-.11,.15,-.03,.36
.06,.47,.62,.40
.17,-.30,.22,-.30
.09,-.25,-.16,.30
-.46,.02,.07,-.25
Rows and columns are numbered from 1.
What is the top entry of the column that holds the smallest entry? -.11
What is the entry in the bottom-left corner? -.46
The entry in the top-right corner is .36
What is the entry in row 1 and column 2? .15
The top entry of the column that holds the largest entry is -.03
The entry at row 3, column 3 is .22
The entry just right of the smallest entry: .02
The entry at row 3, column 1 -> .17
The entry directly above .17 -> .06
The entry in row 2 and column 2: .47

Questions about the array below. Indices start at 1.
1) Which number is the entry in the top-right corner?
2) Which number is the entry directly below .04?
3) Which number is the entry in row 3 and column 1?
4) Which number is the entry directly below -.03?
5) Which number is the entry in the top-left corner?
6) Which number is the entry directly above -.06?
7) Which number is the maximum?
8) Which number is the entry directly above the largest entry?
|  .09 |  .18 |  .14 | -.26 |  .01 | -.04 |  .07 |
| -.02 | -.01 | -.01 | -.13 |  .07 | -.01 |  .01 |
| -.04 |  .06 |  .08 | -.74 | -.08 |  .12 |  .14 |
| -.09 |  .11 | -.02 |  .29 |  .04 |  .03 | -.01 |
|  .07 |  .02 |  .01 |  .00 |  .06 | -.09 | -.05 |
| -.11 | -.03 |  .00 | -.42 |  .06 |  .01 | -.04 |
|  .05 | -.04 | -.07 |  .01 |  .07 | -.08 | -.06 |
1) .07
2) .06
3) -.04
4) -.04
5) .09
6) -.04
7) .29
8) -.74

Questions about the grid below. Indices start at 1.
1) Find the bottom-right entry.
2) Find the entry in row 3 and column 1.
3) Find the top entry of the column that holds the largest entry.
4) Find the entry just left of -.37.
5) Find the entry just right of .61.
6) Find the entry in row 2 and column 3.
7) Find the entry at row 3, column 3.
8) Find the entry directly below .36.
.36,-.21,.09,-.11,.22,-.14,.09,-.37,-.05
-.26,.02,-.49,.05,-.25,-.09,-.28,.32,.38
.42,-.26,.45,-.13,.23,-.08,.38,-.42,-.14
-.19,.25,-.35,.24,-.47,-.05,-.28,.33,.07
.13,.04,.48,-.33,.61,.02,.43,-.60,-.07
1) -.07
2) .42
3) .22
4) .09
5) .02
6) -.49
7) .45
8) -.26

Read these off the array that follows.
1) Give the entry in the top-left corner.
2) Give the largest entry in the last row.
3) Give the last entry, reading row by row.
4) Give the 5th entry from the end, reading row by row.
5) Give the entry directly below .54.
6) Give the entry directly below -.27.
7) Give the second largest entry.
8) Give the entry directly above the smallest entry.
| -.01 |  .08 |  .01 | -.04 | -.02 | -.02 |  .04 | -.07 | -.10 |  .03 | -.04 |  .03 |  .14 |  .01 |  .06 |
| -.01 | -.16 | -.09 |  .11 |  .37 |  .22 | -.19 | -.40 | -.31 | -.26 | -.04 | -.23 |  .14 | -.15 |  .01 |
|  .09 | -.33 | -.27 | -.30 | -.15 | -.26 | -.43 |  .13 |  .40 | -.26 |  .20 |  .17 |  .54 |  .30 |  .12 |
| -.01 |  .08 |  .05 |  .01 |  .11 |  .10 |  .16 | -.07 | -.02 |  .22 | -.20 | -.03 | -.10 |  .01 |  .04 |
|  .30 |  .20 |  .19 | -.04 |  .37 |  .71 |  .40 | -.13 | -.10 |  .51 | -.12 |  .43 |  .30 |  .07 |  .24 |
|  .14 |  .08 | -.04 |  .01 |  .18 |  .10 |  .52 | -.07 | -.24 |  .42 | -.44 | -.10 | -.10 |  .01 |  .06 |
1) -.01
2) .52
3) .06
4) -.44
5) -.10
6) .05
7) .54
8) -.12

X = [.55, -.39, -.45, -.51, -.56, -.45, .68, -.46, .32, -.51, .70, .68, -.50, -.46, .61, -.36]
The first entry is .55
Give the 3rd entry.
-.45
Give the entry just left of -.56.
-.51
Give the third entry from the right.
-.46
Give the maximum.
.70
The last entry -> -.36
Give the second entry from the left.
-.39
Give the 5th-last entry.
.68

Questions about the grid below.
1) Give the entry in the top-right corner.
2) Give the last entry, reading row by row.
3) Give the entry in the bottom-left corner.
4) Give the first entry in the row that holds the largest entry.
5) Give the smallest entry in the first row.
6) Give the last entry in the row that holds the largest entry.
7) Give the entry just left of the smallest entry.
| -.14 |  .16 | -.15 |  .18 |
| -.07 |  .39 |  .06 | -.61 |
| -.30 |  .24 |  .06 |  .24 |
1) .18
2) .24
3) -.30
4) -.07
5) -.15
6) -.61
7) .06
